In the rows, zero is written as 128.
Rotation paths and how fast each direction turns (degrees a step)
Each turn is a multiple of 5 degrees from 10 to 175, or 0.
Path 1:
[131 129 126 131 146 126 130 127 131 129 132 137 124 124 131]
[123 123 132 118 137 132 128 128 118 121 129 136 121 130 131]
[127 124 131 123 136 139 137 131 131 133 126 126 122 139 127]
[123 124 120 134 138 126 127 129 128 134 132 135 127 141 125]
[119 128 129 132 135 123 134 129 118 129 138 125 119 130 131]
[127 134 123 122 139 138 138 128 128 131 133 133 124 125 128]
[129 123 126 127 137 129 131 129 124 125 126 144 122 131 120]
[124 121 136 132 141 129 132 131 130 124 127 130 120 136 134]
[123 128 124 122 140 137 126 123 125 133 134 128 129 139 134]
[127 123 123 123 131 126 135 132 120 137 135 130 120 135 120]
[119 132 123 134 137 127 137 137 131 131 129 133 121 128 128]
[124 131 128 131 140 133 134 120 121 120 134 137 127 129 127]
[136 121 134 122 141 130 134 125 126 129 131 131 120 130 128]
[121 124 124 122 139 131 125 135 129 132 123 135 122 135 132]
[117 125 128 131 131 133 134 128 121 127 132 128 124 142 124]
[130 130 123 134 140 129 138 127 130 137 138 127 124 133 127]
[124 131 121 125 140 124 129 130 119 129 133 138 122 124 129]
[124 126 134 124 135 136 140 131 124 122 126 134 118 128 126]
[130 124 128 129 142 137 131 126 135 129 126 136 127 137 126]
[125 119 129 128 138 122 124 127 121 131 133 132 123 140 130]
[119 130 126 124 135 132 136 133 124 135 135 122 120 131 133]
[125 133 117 129 134 135 135 128 124 133 132 137 126 132 119]
[129 123 131 135 138 122 137 130 125 123 131 137 120 128 123]
[124 129 131 126 145 133 130 127 129 124 129 131 123 127 139]
Directions:
[126 128 129 135 127 129 130 129 132 125 125 130 129 132 124] => 95
[120 129 130 129 128 126 127 131 126 124 126 127 126 126 133] => 115
[130 123 132 124 130 130 124 127 130 126 124 128 128 132 131] => 65
Path 2:
[135 128 130 123 130 140 127 130 119 130 138 133 142 124 127]
[132 123 132 132 129 136 129 135 120 129 129 134 145 138 134]
[132 138 128 131 131 129 131 137 115 132 129 127 134 137 138]
[125 131 120 129 127 127 128 144 117 129 135 132 125 138 130]
[126 126 120 123 127 125 121 136 119 123 127 136 120 133 141]
[126 128 121 116 131 128 121 130 117 125 138 131 125 119 136]
[126 116 123 124 132 130 122 128 123 121 139 134 139 123 132]
[132 130 128 130 136 130 124 122 121 118 131 132 143 127 137]
[132 138 125 132 133 132 128 130 121 124 139 132 142 133 123]
[134 133 126 131 125 132 125 135 123 122 128 140 134 144 128]
[138 139 127 120 124 134 124 135 118 131 129 135 125 135 135]
[130 122 126 118 124 135 125 141 119 135 136 134 127 130 132]
[127 117 128 124 132 130 123 135 119 129 129 129 130 129 146]
[123 129 124 128 139 127 127 133 115 128 138 123 134 124 138]
[120 125 120 135 135 126 125 134 120 117 136 132 134 132 129]
[129 138 121 130 131 125 123 126 118 112 129 136 131 131 133]
[132 137 121 120 124 131 124 129 120 120 137 139 132 127 123]
[136 123 127 119 122 134 123 129 125 124 130 143 137 132 131]
[139 131 131 118 129 134 127 129 121 135 132 132 140 130 139]
[130 124 127 128 133 133 128 139 123 137 139 128 140 136 132]
[128 127 126 134 136 129 124 138 121 127 128 128 129 141 141]
[125 137 122 129 135 130 124 138 115 126 136 127 121 132 134]
[123 123 121 126 127 132 121 137 117 117 134 138 122 127 129]
[129 127 125 121 127 130 122 125 115 116 128 137 129 119 138]
Directions:
[128 134 127 126 129 129 130 128 126 132 133 125 127 124 125] => 135
[130 126 128 121 124 130 126 127 128 128 127 132 123 124 128] => 60
[127 128 130 132 130 133 126 125 126 122 128 129 128 124 125] => 45
Path 3:
[119 127 118 136 124 118 120 133 128 118 131 130 135 129 128]
[116 127 131 139 125 118 129 122 132 117 129 123 129 126 127]
[118 125 121 136 128 117 120 126 127 117 127 138 127 131 131]
[119 133 132 138 124 111 122 126 132 123 127 125 130 124 130]
[117 127 119 138 121 122 122 131 128 115 124 131 132 128 129]
[116 127 133 141 123 117 126 120 130 122 125 127 125 127 125]
[118 129 121 136 125 118 118 129 126 121 122 137 126 129 134]
[118 134 130 140 120 114 123 128 131 127 124 124 130 125 126]
[116 128 121 139 120 125 125 129 124 117 119 132 128 128 131]
[117 130 132 141 122 117 123 119 127 128 123 129 122 129 125]
[117 133 123 135 124 121 119 132 124 124 120 135 125 126 137]
[116 134 129 141 115 120 125 127 127 130 123 123 128 127 124]
[114 128 123 138 122 129 126 127 122 121 119 132 123 128 134]
[116 131 130 139 121 118 121 123 124 136 124 128 120 131 127]
[116 134 123 135 121 125 123 134 122 128 120 129 126 126 139]
[115 131 127 142 115 126 125 127 123 133 125 122 125 129 124]
[113 129 126 136 125 130 126 125 119 126 122 129 120 128 139]
[116 133 126 138 121 121 120 127 122 139 130 127 122 131 130]
[114 134 123 135 122 128 126 133 121 128 125 122 127 125 141]
[114 127 123 140 120 128 126 124 120 133 132 122 123 133 125]
[112 130 126 134 128 127 126 125 120 128 128 125 119 129 142]
[116 132 123 135 122 123 120 129 122 138 135 124 125 132 129]
[112 131 124 134 123 130 129 130 122 125 130 118 128 125 140]
[113 124 121 138 124 127 125 124 121 130 137 124 122 135 128]
Directions:
[129 134 128 125 127 133 124 124 129 125 130 129 128 127 126] => 0
[126 123 128 130 128 133 133 124 127 124 127 127 126 129 125] => 100
[129 127 129 130 126 126 127 126 129 133 131 127 128 131 120] => 175
Path 4:
[122 144 126 131 122 126 133 132 120 134 122 125 124 126 125]
[127 135 122 122 123 116 130 129 136 137 129 119 132 126 127]
[122 131 131 133 118 120 120 125 124 135 131 127 138 127 138]
[118 142 129 131 125 131 134 128 118 134 133 124 129 125 129]
[128 142 125 122 120 121 134 127 134 130 122 120 132 128 124]
[126 132 125 132 119 113 120 132 125 138 126 128 131 126 133]
[117 135 129 129 128 127 131 126 122 139 140 121 132 126 132]
[123 143 131 126 117 128 132 124 129 125 124 122 137 129 129]
[126 139 124 132 121 117 127 135 125 136 120 129 124 125 128]
[124 133 124 126 128 118 129 127 129 141 138 120 132 128 131]
[120 136 132 129 116 127 125 121 123 128 130 122 140 129 133]
[121 144 127 130 121 128 132 134 121 133 122 127 124 123 127]
[129 138 123 124 127 114 133 128 135 137 129 121 131 128 128]
[124 130 129 132 118 118 120 124 122 134 131 124 138 130 135]
[115 139 129 129 123 132 131 129 119 135 132 124 128 124 129]
[126 144 126 122 122 122 136 128 136 129 123 123 132 126 128]
[128 134 126 134 121 112 122 131 124 136 125 128 131 128 133]
[118 133 127 128 126 126 129 126 120 140 139 119 130 128 128]
[121 141 130 123 117 131 131 124 131 127 125 121 137 126 130]
[126 141 127 132 122 118 128 135 125 134 119 131 127 124 132]
[126 134 124 128 129 116 131 126 126 141 137 119 130 130 128]
[120 133 130 127 114 128 124 122 125 130 130 120 140 129 131]
[118 142 128 130 120 129 129 135 123 133 123 129 125 121 132]
[129 142 125 125 130 115 136 128 133 136 130 123 131 128 130]
Directions:
[129 122 124 127 126 124 124 128 128 132 129 125 127 129 125] => 95
[128 127 130 132 129 130 129 124 122 127 132 126 130 132 126] => 100
Path 5:
[137 129 134 135 127 133 124 121 133 124 133 127 114 128 122]
[123 136 131 127 124 126 128 136 129 114 137 125 128 125 133]
[131 139 128 128 129 126 121 127 144 135 132 126 125 132 122]
[120 132 134 136 114 133 132 131 131 123 129 128 134 124 122]
[131 132 142 126 136 129 122 126 135 127 125 115 129 127 124]
[134 139 132 136 121 131 139 121 125 119 131 126 125 130 125]
[127 128 127 127 138 133 126 135 140 117 135 121 124 125 125]
[135 136 131 139 118 129 126 129 137 128 130 131 124 132 136]
[115 132 139 130 129 127 123 131 131 125 136 129 124 122 120]
[136 139 133 122 117 127 121 125 132 125 128 120 133 131 126]
[120 138 130 134 132 127 140 127 135 127 129 122 131 125 120]
[138 124 133 131 126 141 124 129 136 120 127 123 129 131 122]
[127 136 135 139 130 122 132 129 131 120 130 122 120 123 137]
[132 134 133 124 129 133 122 127 133 122 142 133 122 134 120]
[124 139 123 131 116 123 126 135 136 124 129 121 128 122 128]
[125 133 140 130 130 133 128 126 141 134 132 130 135 132 123]
[129 133 134 135 117 131 126 128 124 120 122 119 127 124 118]
[131 134 138 124 137 128 134 123 136 120 134 119 130 127 131]
[136 136 123 139 125 133 129 133 132 120 130 128 121 134 121]
[122 126 133 130 126 130 126 131 142 120 137 126 126 119 134]
[131 141 138 133 124 125 118 132 130 130 129 129 126 136 126]
[119 134 132 124 121 127 131 121 132 123 134 123 127 117 118]
[134 137 133 127 130 132 128 134 135 124 126 119 139 135 125]
[128 130 131 141 127 132 136 121 137 126 127 124 120 122 123]
Directions:
[127 123 126 125 125 131 125 131 127 123 129 126 129 124 126] => 140
[130 129 125 131 120 126 130 124 127 128 126 127 125 125 129] => 160
Path 6:
[127 138 129 123 128 137 125 127 120 136 142 123 126 131 123]
[130 137 136 130 124 124 117 126 130 132 138 124 131 116 128]
[125 135 131 128 128 117 131 135 125 126 142 119 126 129 134]
[127 126 123 125 120 118 116 135 124 130 129 127 127 123 140]
[131 132 127 123 131 119 131 139 119 140 123 124 122 130 132]
[123 128 126 123 127 128 122 117 119 140 124 127 120 125 135]
[133 140 130 129 133 126 126 124 133 142 131 131 119 133 128]
[121 133 134 133 138 122 120 117 128 131 133 128 131 130 137]
[124 137 129 131 130 130 118 137 127 129 139 133 129 141 134]
[130 133 131 126 131 127 116 134 119 131 129 127 143 125 132]
[125 137 127 127 125 134 128 135 112 133 136 123 125 127 126]
[133 133 126 122 123 125 119 125 126 137 136 121 127 115 127]
[124 136 134 131 129 116 131 132 127 132 136 121 116 123 130]
[124 126 125 122 126 117 120 125 130 131 133 125 124 129 144]
[129 134 132 129 129 119 125 139 126 137 120 131 123 136 137]
[127 130 124 124 133 129 125 120 114 139 123 127 130 132 139]
[130 139 126 133 130 135 121 127 124 142 129 135 121 130 127]
[127 137 131 129 142 126 122 119 126 135 137 125 134 125 128]
[119 137 133 133 128 130 117 132 127 126 142 128 124 131 130]
[132 133 132 120 128 122 118 136 128 130 136 123 139 128 134]
[124 134 133 130 120 125 127 139 112 129 130 122 126 126 133]
[135 131 117 119 121 124 125 128 121 139 133 122 126 122 133]
[127 134 130 133 130 118 127 128 125 139 126 126 115 119 128]
[122 128 125 121 136 120 125 120 131 135 135 125 119 132 137]
Directions:
[123 125 129 123 131 128 124 134 129 127 126 128 128 130 128] => 70
[128 131 130 130 130 133 125 128 127 126 132 129 134 129 125] => 40
[128 127 123 126 123 132 124 128 131 128 131 131 125 130 129] => 140
Path 7:
[130 132 127 140 136 124 128 131 119 117 129 126 129 133 119]
[136 132 125 132 134 129 129 128 130 118 120 115 122 125 127]
[126 131 133 135 129 132 130 139 122 117 128 121 124 134 138]
[133 131 129 130 136 132 132 133 119 124 132 120 118 131 117]
[124 136 122 134 138 127 127 134 123 117 118 128 123 126 126]
[137 126 127 141 132 133 127 135 124 123 124 117 132 129 128]
[133 130 130 128 136 122 133 132 123 116 129 120 117 135 132]
[121 136 133 134 130 134 128 133 125 119 126 117 123 127 120]
[137 137 120 135 136 135 133 135 121 124 127 126 124 128 129]
[129 120 128 131 138 127 125 139 121 120 120 122 121 132 125]
[132 136 133 139 134 122 129 127 122 116 130 120 129 131 124]
[132 134 123 129 130 134 133 132 131 118 122 115 118 127 129]
[125 131 133 135 134 134 129 141 117 123 129 125 124 132 133]
[133 129 123 133 137 128 129 132 121 122 129 124 122 133 113]
[127 135 126 136 138 125 126 131 126 117 116 123 127 124 131]
[136 126 129 137 127 133 131 137 125 118 129 115 128 133 129]
[129 134 132 126 137 127 132 133 121 122 130 122 114 132 128]
[122 135 126 137 132 135 127 135 123 118 123 124 127 127 118]
[141 131 122 136 139 130 130 134 122 124 124 124 125 128 131]
[126 122 131 132 133 123 127 136 124 114 123 119 122 135 128]
[131 141 134 136 132 129 132 127 122 120 132 117 125 128 124]
[129 133 118 130 132 137 132 138 127 119 122 122 118 129 129]
[129 126 134 138 139 130 126 139 115 125 126 124 126 130 127]
[135 130 123 135 135 122 131 128 124 115 127 122 124 132 118]
Directions:
[131 132 131 129 130 131 127 129 127 126 122 127 127 134 127] => 0
[131 126 130 129 126 123 128 125 131 124 127 123 130 129 131] => 80
[130 127 133 127 131 130 126 127 128 133 126 123 127 123 126] => 175
